(in the rows, 128 means zero)
One turn moves each row of this set onto another row. After a few examples, where does it send each row asked below?
meros: [103 176 126 102 137 116  84 166 126 111 117 133 103 109 118 124 134 139
 105 134 135]
kela: [117 139 146 121 103 113  65 145 110 114 122 156 128 113 122 112 130 132
 109 146 138]
Zir: [ 91 139 141 122 116 121  88 139 134 107 138 143 126 111 133  84 128 161
 115 158 142]
gubu: [107 154 134 121 124 131 102 133 134 131 150 137 109 151 133 110 150 128
 111 145 137]
difa: [ 89 169 148 101 120 129  81 141 111 106 149 129 146 115 137 103 149 138
 105 140 142]
pid: [103 156 122 103 128 118  67 124 132 106 132 156 119 114 142  98 119 142
 110 125 149]
naso: [110 160 158 102 135 138  93 162 145 122 138 150 130 103 114 105 146 138
 128 153 129]
vubiz: [114 159 130 135 159 143  75 155 134 101 138 158 136 129 103 113 133 130
 107 120 149]
dubod: [106 181 143 123 149 127  91 172 125 124 146 142 145 120 119 133 128 142
 113 143 148]
Moz: [104 165 126 127 115 135 105 152 151 117 140 152 120 145 112 108 155 144
  97 132 127]
Sebo: [110 141 128 111 111 140 103 181 128 125 146 142 133 128 123  89 132 151
 114 155 141]
zope: [124 173 112 129 126 111  89 158 143 118 141 155 136 127 115 102 139 146
  87 130 112]
buza: [106 167 137 136 135 141  83 144 115 105 146 162 114  95 124 113 115 149
 107 130 135]
Tumok: [127 154 120 123 121 116  88 121 117 129 121 148 129 118  94 105 137 143
 124 139 154]
suz: [132 176 110 128 129 153  90 150 118 115 149 141 128 110 113 103 130 133
 125 126 159]
rano: [102 153 112 108 122 138  98 139 104 104 127 138 143 125 111  81 144 148
 112 122 144]
Fevu: [ 86 147 123 126 128 119  82 128 123 118 142 137 124 119 132  81 149 165
 111 148 149]
fuso: [126 161 122 119 128 138 108 146 126 122 124 139 152 114 123  90 129 143
 135 155 125]
mutiz: [115 157 136 114 155 130  62 152 133 115 127 167 126 121 110 123 131 136
 112 123 153]
Mezo: [118 166 114 130 140 137  83 159 116 112 111 114 128 124 106 107 151 142
 119 150 146]
Robeb: [125 152 119 134 151 110  69 149 117 118 151 143 132 124 122  93 141 142
  91 139 117]
konip: [ 97 153 142 117 112 120  96 189 124 112 137 128 138 122 126 104 132 147
 111 155 144]
Megen: [124 137 129 122 140 127  78 147 114 126 161 138 115 139 137  93 142 122
 110 140 131]
Deve: [112 176 127 118 141 118 101 159 126 127 134 127 144 137 112 132 123 142
 103 155 140]
rilad: [124 156 111 118 126 107  69 132 139 120 127 157 127 119 138  97 126 125
 123 125 148]

kela moves to buza
Sebo moves to Fevu
And these:
Tumok moves to suz
Megen moves to Robeb
konip moves to Zir

One turn moves each row of this set onto another row. After a few examples, where does it send each row asked below?
Nida: [133 112 133 139 137 130 117 127 119 138 128 119  95 131 134 147 115]
tir: [106 155 105 131 112 110 139 127 118 140 133 132 141 140 134 141 127]
lok: [140 128 137 138 126 132 110 128  97 134 143 125 102 132 135 136 127]
fuzen: [111 127 138 133 130 151 132 133 129 135 156 104 115 143 132 148 142]
Karu: [105 132 121 123 103 137 128 128 127 124 122 129 113 110 160 133 125]
bizi: [120 138 111 133 151 103 130 121 138 125 155 121 123 139 128 114 134]
kesep: [132 136 136 107 125 136 157 120 147 126 134 121 127 125 137 125 111]
metu: [134 137 142 155 140 140 138 129 138 136 141 109 108 140 144 144 125]
nuzib: [112 152 118 157 112 135 123 137 115 116 151 132 127 134 140 137 110]
fir: [113 128 137 149 130 107 116 121 111 150 127 124 131 116 136 131 120]
Sud: [112 131 111 138 132 126 139 148 129 131 110 110 114 114 143 118 135]
kegu: [120 119 134 145 120 104 115 125 109 136 148 123 138 133 123 130 146]
rupeg: [108 143 130 133 105 128 127 149 137 112 121 141 135 125 134 122 125]
dov: [125 119 108 147 110 136 128 112  96 133 143 127 116 118 130 130 123]
vip: [119 145 117 127 115 108 139 111 133 133 140 134 152 144 128 142 120]
vep: [139 127 129 130 121 136 108 126 111 125 124 133 125 104 123 125 125]
divap: [138 143 108 125 120 138 161 143 124 125 140 118 126 137 127 127 144]
femol: [107 144 119 129 103  98 136 121 139 128 127 133 134 141 141 142 121]
gesag: [138 133  96 137 120 143 142 132 115 125 146 127 134 130 132 132 150]
bugi: [112 136 138 154 124 127 156 119 145 152 135 123 137 130 139 134 120]
finop: [141 111 122 124 116 117 120 138 125 116 139 128 114 125 111 123 147]
Fata: [116 143 108 128 126 128 145 154 128 124 136 136 139 137 114 118 136]
kovur: [114 149 135 127 119 116 133 132 116 137 126 141 111 144 136 102 126]
Gulat: [153 147 133 126 123 144 143 114 117 124 142 127 136 127 142 127 128]
givem: [ 94 134 126 129 139 120 111 113 140 125 135 121 126 117 144 127 117]
gaka: [ 98 123 124 120 119 148 126 123 122 137 131 130 142 146 114 127 134]
Por: [122 136 106 127 125 144 152 138 125 137 117 112 111 124 145 144 130]
Mivu: [131 107 133 123 131 129 118 127 114 133 152 118 103 143 119 143 133]
lepev: [115 135 116 135 124 121 139 135 130 116 173 129 124 153 123 131 116]
mot: [116 109 114 138 110 117 134 114 117 133 135 124  95 119 137 129 109]
feto: [142 122 124 116 130 118 151 113 150 124 145 131 117 130 140 122 118]
famuk: [119 138 131 122 132 126 143 133 149 123 130 139 143 129 121 117 107]
Sutob: [137 140 128 128 137 138 135 124 112 126 140 121 146 116 132 105 133]
zure: [126 138 141 123 117 138 115 130 117 120 143 103 103 131 123 150 134]
gul: [110 148 146 151 102 120 144 126 127 139 146 130 132 131 147 121 137]
vopiv: [136 105 114 141 112 118 137 105 119 124 154 126 112 133 122 125 124]
bosut: [113 140 110 157 128 124 109 129 126 114 138 122 136 129 137 130 148]
saren: [139 136 130 134 133 134 127 132 126 126 139  99 100 136 116 153 131]
butu: [120 108 139 121 117 120 131 129 149 107 137 114 130 128 133 116 141]
furum: [122 149 154 134 125 137 128 131 119 133 156 115 103 137 150 129 132]
pilot: [124 121 135 109 103 127 142 127 142 110 141 117 111 138 144 134 142]
Fer: [ 99 133 121 140 126 125 134 129 143 125 146 124 115 135 136 141  92]
tagu: [112 110 128 141 137  94 130 126 128 148 137 117 122 133 123 133 130]
Zoz: [133 127 126 156 124 126 134 128 147 129 112 135 129 153 125 128 125]
nok: [127 117 116 117 136 120 128 134 128 136 120 124 103 110 115 125 120]
Tiri: [118 140 131 127  95 144 136 139 132 114 119 122 124 120 149 134 133]
bipab: [140 148 147 125 132 129 123 124 121 126 140 105  97 127 127 143 118]
Viso: [ 98 132 128 138 115 124 158 131 132 148 153 121 134 141 129 130 143]

Fer moves to lepev
dov moves to mot
And these:
gaka moves to kovur
nok moves to finop
tir moves to femol
Mivu moves to lok
bosut moves to givem
kesep moves to divap
fir moves to tagu
gesag moves to Karu
furum moves to metu
famuk moves to Fata
Por moves to pilot
Viso moves to gul
Sutob moves to Sud
bipab moves to saren

